128 stands for zero in the data rows.
Two rows play each game, the first against the second. How much does the first row win by? 10 is about a draw, 20 a big win and 0 a big loss. Wins can go round in a circle: one row can beat a second, the second a third and the third the first. Each row has two weighted sums of its numbers, A and B, taken from their middle values. A row wins by its A times the other's B, less its B times the other's A.
[184 149 142 146 148 114 162 152 130 108 168 105 176 105 127  84]
[134 160 142 141 130 139 133 114 111 168 115 101 104 137 161 151] ~ 10
[ 72 102  73 152 143  85 107 132 223 113 170 135 206 155 147 152]
[138 102 112 156 122 149 110 130 129 171 103  75 138 174 153 159] ~ 11
[129  91 134  77 161 132 138 121 178  99  84 180 129 110 131  91]
[ 98 105 134  89  93 137 114 131 141 135  87 168  85 100 120  93] ~ 12
[174 173 144 143 141 145 145 129  87 129 148 118 105 121  61 150]
[110 124 161  96 120 165 111 130 130 137  92 151  97 111 111 111] ~ 12
[149 157 116 138 111 123 135 134 137 158 155 139 139 153 155 150]
[150 136 131 141 126 100 111 107  95 114 168  96 142 131 134 121] ~ 10
[145 121 126 155 100 133 152 145 140 108 117 144 133 177 132 149]
[113 138 162 113 119 182 118 125 104 165  97 141 103 122 106 111] ~ 10
[150 142 128 135 126 127 129 141 129 144 113 127 128 134 139 132]
[152 139 102 155 114  97 106 123 109 120 157  93 133 150 126 126] ~ 9
[113 126 182 115 140 124 159  96 200 117 111 196 114  90 101 138]
[123 115 145 120 130 176 120 127  94 157  98 134 122 101 121 119] ~ 9
[128 106  93 109 131  83  91 129 113 107 162 104 142 130 133  96]
[ 87 149 155 132 155 163 141 150 152 190 139 153 135 137 119 198] ~ 9
[106  58 164  40  98 152  58 144 111  86  76 132  77 112 146 135]
[110 115 151 142  77 176 119 131 134 173  88 149 140 139 145 104] ~ 15
[151 180 125 182 149  96 127 142  86  51 169 172 116  89  84 121]
[130 131 152 140 114 152 124 129 126 175 107 135 114 141 148 140] ~ 11
[ 68 119 162 125 171 170 147 144 158 152 118 179 112 109 116 154]
[120 198 142 132 126  99 208  37  85 142 113  71  29 127 255 162] ~ 15
[169 108 170  70 163 150 157 123 116 122  89 157 113 135 156 185]
[195 121  48 186 124 122  99 169 159  97 126  10 197 230 201 171] ~ 10
[108 129 149 111 130 155 116 138 131 148 105 155 110 125 123 141]
[117 124 122 142 133 116 143 130 161 125 130 144 147 105 133 109] ~ 11
[132 121 124 131 109 147 130 129 125 105 109 128 151 186 122 187]
[147 104 118 168 103 133 114 125 144 147 163 107 180 157 162 125] ~ 12
[149 126 151 116 128 191 154 114 128 138  79 157 128 154 124 177]
[146 142 130 145 142 112 129 128 126 125 137 115 135 138 135 126] ~ 7
[138 111 109 135 147 121 123 142 130  92 138 132 156 111 112 129]
[135 212 128 146 125  90 211  39  72 137 127  50  34 123 251 184] ~ 8
[110 108 139 116  91 154 140 141 138 130  87 170  84 126 108  92]
[167 118 100 172 100 103 152 147 135 102 143 140 125 178 111 112] ~ 10
[121 128 106 103 153 108 126 129 123 104 163 137 125 119 117  89]
[161 145 131 139 134 112 130 151 130 130 136 111 151 135 140 109] ~ 11
[119 129 116 139 128  98 127 139 156  99 148 100 148 128 119 103]
[152 127 110 151 118  98 109 123 113 119 151  98 139 144 132 128] ~ 11
[121 140 156 113 128 170 131 139 120 153 102 140 101 126 121 116]
[126 123 127 112 152 113 133 140 137 108 129 152 116 125 119 109] ~ 10
[ 70 120 145  47  82 207  35 143 145 136 101 189  61  95  45  94]
[114 132 162 121 114 164 112 118 109 162  89 132 100 114 119 116] ~ 10
[ 93 120  93 123 130  72 118 116 145  57 168  74 163 103  62  78]
[152 133 128 131 132 106 120 135 124 123 140 119 132 135 133 126] ~ 10
[ 69 151 149 103  69 174  98 156 135 132  58 160  70 153 128 131]
[149 109 122 112 117  89  93 128 103 115 168  94 129 152 132 150] ~ 7
[134 145 101 148 106 102 115 114  83 145 168  91 127 144 119 144]
[ 53   0  99 170 163 158 117  77 214 255 116 130  64 201  90 164] ~ 4
[130 120 101 104 132  97 120 127  98  99 173 105 135 132 105 115]
[127 135 155 131 122 150 129 131 110 153 101 128 115 133 131 128] ~ 10
[ 51 124  30 106 183 165 219 144 120 122 164 116 154  72 168 146]
[114 122 159 109 120 149 132 117 125 133  88 154  94 103 124 107] ~ 9
[119 162 145 131 133 119 169  95 112 137 108 102  75 124 195 135]
[102  43 119 119 143  92 117  77 199 140 142 151 103 136  87 127] ~ 7
[149 137 119 154 125 109 112 127 106 131 141 105 141 143 139 137]
[159 112 101 147 128 101 116 131 112 112 151 102 166 135 128 124] ~ 11
[124 165  97  60 109 107 122 168 169 107  71 164  85 124 128 161]
[141 133  99 148 103  99 104 102  85 120 171  85 124 134 121 124] ~ 7
[149 127 127 150 124 112 126 131 138 139 136 118 155 152 147 134]
[142 130 135 161 117 117 128 125 131 146 133 112 149 147 144 134] ~ 10
[138 145 136 122 118 148 121 150 140 152 116 141 121 133 125 133]
[113 107 152 124 138 133 128 127 139 119  91 150 114 108 132 110] ~ 11
[135 135 148 125 127 139 131 139 121 143 106 139 120 128 130 120]
[104 129  88 163 130  79  96 126 171 118 181 109 195 144 132 142] ~ 11
[136 120 101 147 136  95 141 128 143 125 151 108 156 114 136 114]
[115 189 106 202 125  87 116 155  91  74 159 186 123 106 133  84] ~ 11
[115  94 147 149 167 100 150 112 143  74 107 130 121 109 158 128]
[110 145 129 111 133 132 132 161 124 123  99 146 102 144 130 117] ~ 8
[144 139  99 106 138  92 130 142 139 117 145 121 128 125 131 133]
[140 106 110 120 169 141 143 150 121 109 130 141 160 103 130 112] ~ 8
[143 105  96 121 122 150 103 163 157 103  85 101 138 164 159 130]
[ 94  49 153 212 211  55 197  24 152   4 114  58 106  71 224 149] ~ 8
[121 137  97 136 108 106 119 119  72 138 165  63 135 148 125 150]
[138 139 122 128 139 113 131 133 121 111 145 123 137 137 129 114] ~ 10
[116 113 154  98 122 146 112 139 130 117  94 168 101 111 111 109]
[108 128 104 122 140 100 131 135 164  94 155 142 149 129 125 111] ~ 13
[115 195  83 109 126  73 194  80 119 139 164  77  49 124 245 171]
[ 58 196 101 144 212 187 181 169 178 170 170 129 193 127 137 255] ~ 10
[123 124 103 142 110 124 141 123  95 190 126 100 119 134 148 124]
[ 48  87  22  88  59 140 207 129 126 255 102 124  81  73 192  83] ~ 10
[126 136 153 130 115 156 110 126 106 162  96 124 110 129 120 134]
[151 130 116 131 137 106 119 140 121 114 149 115 140 132 130 118] ~ 9
[124 192 131 141 122  95 187  66  99 144 112  71  71 123 226 150]
[152 136 104 148 119  93  96 113  96 109 171  88 139 136 113 127] ~ 9
[183 132 167  89 169 176 167 108 104 105  92 162 106 114 110 201]
[148 125 142 161 122 143 123 137 109 137 143  99 147 138 132 141] ~ 3
[134 146 145 138 118 143 115 122 105 161 105 119 119 133 134 133]
[142 160 110 120 115 114 127 124 109 164 126 100 119 131 133 163] ~ 12
[104 146  97  47 132 127  78 185 178 123 184 156 123 132 102 153]
[127 117 127  99 126  97 102 129 107 105 164  76 146 153 133 155] ~ 8
[111 164 152 141 137 152 130 156 150 190 140 126 140 156 122 203]
[128  92 102 125 134 102 115 117 135 115 164 112 124 133 112 110] ~ 11
[131 186 125 155 116  93 211  62 106 123 122  87  41 149 233 159]
[122 147 116 149 156 142 142 126 141 161 152 129 141 155  98 107] ~ 9
[141 157 133 159 129 135 129 138 112 144 118 130 141 133 137 145]
[145 113 138 134 146 102 132 126 125 103 137 111 131 136 151 137] ~ 9
[117 171 152 132 132 129 166 100 107 138 100 130  71 121 194 132]
[108 133 202  34 139 116 140 110 118 105 130 141 120 113 150 138] ~ 10
[173 162 102 156 128 122 121 131 103 134 187  85 154 148  95  95]
[110 127 150 106 125 145 115 138 134 122  90 162  99 105 114 103] ~ 9
[132 125 140 123 133 118 120 140 121 139 117 131 123 136 144 110]
[139 133 146 130 130 127 117 133 117 138 116 116 122 131 140 131] ~ 10
[119  95 150  52 168 134 130 164 107 119 147 132 114 143 127 147]
[168  55 100 117 199 182 165 144 109 106 110 179 206  39 117 103] ~ 5
[149  99 133  98 135  84 104 143 107  94 150 103 130 129 142 131]
[127 146 101 116 139  91 123 143 123 122 207  99 147 129 102 128] ~ 9
[143 144 116 154 121 120 120 132  92 151 137 101 130 144 133 146]
[178  54   0 218  76 184 102 213 255  73 107   0 255 255 255 230] ~ 18
[105 113 150 118 126 147 123 120 127 143  94 153 116  98 115 111]
[169 138  90 173 131 102 122 129 125 103 141  54 152 175 196 145] ~ 10
[141 140 111 158 120 108 124 116  88 148 153  99 132 138 119 134]
[ 94  89 183  86  91 146  93  84 161 106  65 176  72  85  90 105] ~ 10
[ 89  25  38 239 147  61 255 106 221  46 197 154 214  88  97 105]
[ 91  81 163 136 109 132 133  96 134 157  92 141 127  64 108  94] ~ 8
[148 154 126 154 112 105 128 111 107 154 139 110 128 132 131 142]
[114 125 161 115 113 149 124 122 121 130  94 151  90 113 132 114] ~ 10
[ 39  89 126 197 153  68 139 120 255  90 150  78 248 107 113 104]
[142 145 127 138 125 126 142 142 120 137 133 132 133 142 141 125] ~ 9
[122 128 108 122 147 114 129 142 150 104 141 131 140 139 134 128]
[ 92 124 147  69 140 156 139 133 120 100 121 122 135 154 126 186] ~ 6
[133 149 135 143  88 148 148  85 109 134 110 125 140 158 107 197]
[111 163 107 135 174 122 174 100 110 103 145  98 123 119 181 148] ~ 6
[132  83 126  79 109  84 120 159 119 174 142 127 131 153 242 130]
[136 138 150 137 126 141 122 136 118 152 108 125 129 134 135 130] ~ 10
[150 140 137 123 146 142 141 134 133 136 109 145 126 137 130 136]
[ 91 100 160  81  91 163  74 112 125 111  75 171  73  83  96  80] ~ 11
[137 116 143 148 134 144 124 120 122 183 113 110 124 144 127 131]
[122 120 109 112 138 116 141 139 134 133 132 140 124 116 126 111] ~ 10
[109 129  87 115 132 104 124 142 122 111 164 117 120 129 110 110]
[158 134 122 144 121 106 118 137 124 120 133 110 140 142 140 131] ~ 10
[138 118  89 150 102 104 112 115  99 101 165  98 137 152 111 134]
[ 54 155 164 167 147 102 153 126 255  71  88  61 223  90  66  64] ~ 7
[147 153 122 114 131 113 128 138 146 139 110 116 126 137 134 158]
[106 142 100 129 139 140 170 151 126 145 126 122 134 124 151 133] ~ 14
[150 104 131 112 126  89  91 134  97 110 150  95 137 144 149 147]
[125 119 121 132 101 148 137 147 147 138 100 158 105 129 111 114] ~ 13
[ 82 109 122 113  90 166 145 137 139 192  99 146 114 113 150 119]
[185  65 158  99 113  71 109 159 100 117 163  72 165 133 199 127] ~ 5
[120 164 153 125 130 134 158  98 106 142 103 108  74 117 187 143]
[144 138 133 146 125 126 124 134 109 147 120 113 130 145 141 129] ~ 11
[145 114 106 161 152 137 154 117  74 147 141 106 170  94 134 134]
[135 136 133 135 122 126 118 139 102 157 117 115 126 140 138 125] ~ 11
[111 155 175 144 101 164 116 121 115 149  79 164 105 110 121 119]
[144 144 144 147 131 135 116 136 112 152 119 118 128 142 135 138] ~ 10
[146 146 111 157 106 111 119 105  92 144 152 100 137 123 120 132]
[ 69  78   0 116  47  78 222 128 127 255 157  69 121 102 230  90] ~ 8
[107 175 157 171 137 175 134 157 112 136  93 177 127 112 144 131]
[ 92 152  95 142 183 133 157 150 117  79 155 158 143  92 123 120] ~ 8
[137 144 125 157 134 118 117 142 136 159 147 110 143 150 139 163]
[224 172 152 177 138 107 181 168 161 148 149 104 227 107 170  60] ~ 11
[141 137  99 155 118  90 100 126 117 119 174  91 143 159 123 150]
[125 125 148 128 115 159 131 137 123 150  99 141 118 127 134 123] ~ 10
[ 78  94 152  79  82 177  90 117 115 124  70 160  68  87  96  87]
[152 165 160  94 109  52 144  75 228  88 116 191 128  98 101 134] ~ 6
[139 156 131 151 114 132 125 139 114 155 115 114 126 156 141 149]
[115 136 160 117  80 183 111 116 126 172  94 164  94 117 140 132] ~ 10
[130 165 119 118 135  84 164  91 131 103 136 123  93 122 164 127]
[153 131 111 158 123  96 109 128 107 115 153  98 145 147 131 123] ~ 11
[148 118 107 140 125  89 104 125 115 114 156  95 134 151 137 117]
[168 151 140 158 135 122 128 140 122 140 124 105 151 134 143 121] ~ 12
[124 125 134 108 137 116 123 151 125 142 123 124 124 142 157 106]
[105 130 150 136 134 132 140 136 145 122 105 131 136 124 118 100] ~ 9
[ 67  61 165 105  82 135  88  84 137 116  85 161 103  42  85  70]
[ 94 111 158  94 133 179 116 128 107 144  87 142 103 100 130  98] ~ 11
[ 97  39 108 130 173 120 117 118 159 154 141 139 106 143 110 124]
[131 125 139 126 142 135 139 134 131 119 113 146 122 134 124 132] ~ 9
[115  86 183  94 100 188  89 117 123  95  93 159  95  83  89  90]
[108 132  83 111 139 133 117 115 108 120 194 114 115 136  63  82] ~ 12
[125 157 136 147 133 127 120 148 132 176 144 112 143 162 136 187]
[117 109 136 143 132 146 128 137 158 138 112 143 155 114 138 115] ~ 10
[144 133 151 139 113 140 125 140 126 149 109 129 123 135 140 130]
[135 115  94 150 103 105 136 130 137 149 150 107 153 147 161 120] ~ 11
[120 148 145 148 119 156 125 128 106 189 121 121 120 134 128 156]
[126 112 126 178 176 104 146 107 141  70 129  93 150 115 163 151] ~ 9
[149 157 127 101 134 137 136 138 126 137 114 148 152 143 106 139]
[127 127 155 100 139 129 131 128 137 109 110 159 115 113 131 103] ~ 12
[144 147 110 154 139 124 134 133 113  90 135 132 158 168 112 168]
[ 58 202  84 108 214 154 216 137 214  72 101  99 203  38 137 201] ~ 14
[122 105  39 136 102 116 177 151 144 193 130  73 134 146 200 123]
[109 129 159 108 115 159 110 130 126 141  90 153 102 114 112 113] ~ 10
[123 107  97 163  75 108 103 114 113 139 169  99 168 151 153 121]
[145 134 171 122 143 123 158 109 167 134 112 153 131 122 140 173] ~ 9
[121 141 161 130 116 161 120 125 104 154  95 133 104 120 131 118]
[106 171 152 126 142 148 124 151 154 189 140 137 142 148 125 199] ~ 10
[ 93 109  96 112 149  90 123 134 164  68 164 108 154 107 101  69]
[ 77  96 175  82  89 165  72 104 144 113  80 178  93  89  91  98] ~ 6
[168 119 109 175  83  87 168 135 199  88 147 169 139 183 121 118]
[128 138 160 127 122 152 114 126 120 154 102 130 115 124 129 130] ~ 8
[141 147 127 157 118 123 129 117  89 152 136 101 129 139 124 141]
[143 143 116 105 177 163 167 138 159 122 131 177 128 155  82 115] ~ 10
[153 142 119 150 119 106 115 130 118 123 152 100 140 143 128 140]
[124  97  98 104 100  83  98 124  88 155 167 112 122 144 184 101] ~ 8
[ 91 137 159 131 126 171 135 134 134 139  88 125 129 104 122 116]
[172 153 161 129 150 127 135 135 104  97 127 134  99 102  90 154] ~ 5
[ 83 100 116 161 180 164 161 113 109 160 152 113 131 113 123 159]
[160 169 186 149  89 100 126  40 235  85  83 186 159  77  66 168] ~ 10
[160 133  70 148 118 106 107 140 133 111 169  67 167 178 164 139]
[ 93 152 116 136 187 179 170 146 124 105 126 131 154  98 139 153] ~ 10
[133 108 118 124 137 125 113 128 108  84 194  96 149 121 112 112]
[122  80 156  37 148  94 108 164 114  86 122 154  97 118 148 133] ~ 10
[164 151 103 132 122  88 107 117  98 120 164  95 153 150 113 142]
[133 133 165 131 134 148 129 120 115 121 100 135 107 115 118 138] ~ 11
[ 84 121 112 113 154 108 125 147 193 107 129 173 162 127 128 131]
[146 116 150 140 139 167 135 137  98 144 108 122 142 113 126 127] ~ 9
[117 139 166  86 106 173  87 118  97 126  81 151  99 102  78 115]
[140 117 156 144 142 157 130 134 134 124 140 123 156 128 123 135] ~ 8
[156 159 118 190 119 115 117 136 111 130 131 110 149 154 163 134]
[149  39  97 135 184 213 163 127 106 147  97 147 208  91 116 157] ~ 18
[148 179 188 122  96  83 140  64 198 116  99 182 116 109 107 135]
[138 139 135 129 131 125 129 135 127 129 123 139 124 131 137 125] ~ 9
[128 166 107 151 107 123 126 132  69 161 142  91 117 147 131 143]
[139 129 115 124 134 109 128 130 119 118 140 131 126 125 120 119] ~ 10
[114 131 117 161 140 103 107 132 177 124 144 127 181 159 146 159]
[184 165 119 168 106 110 129 120 123 130 168 109 142 153 148 174] ~ 12
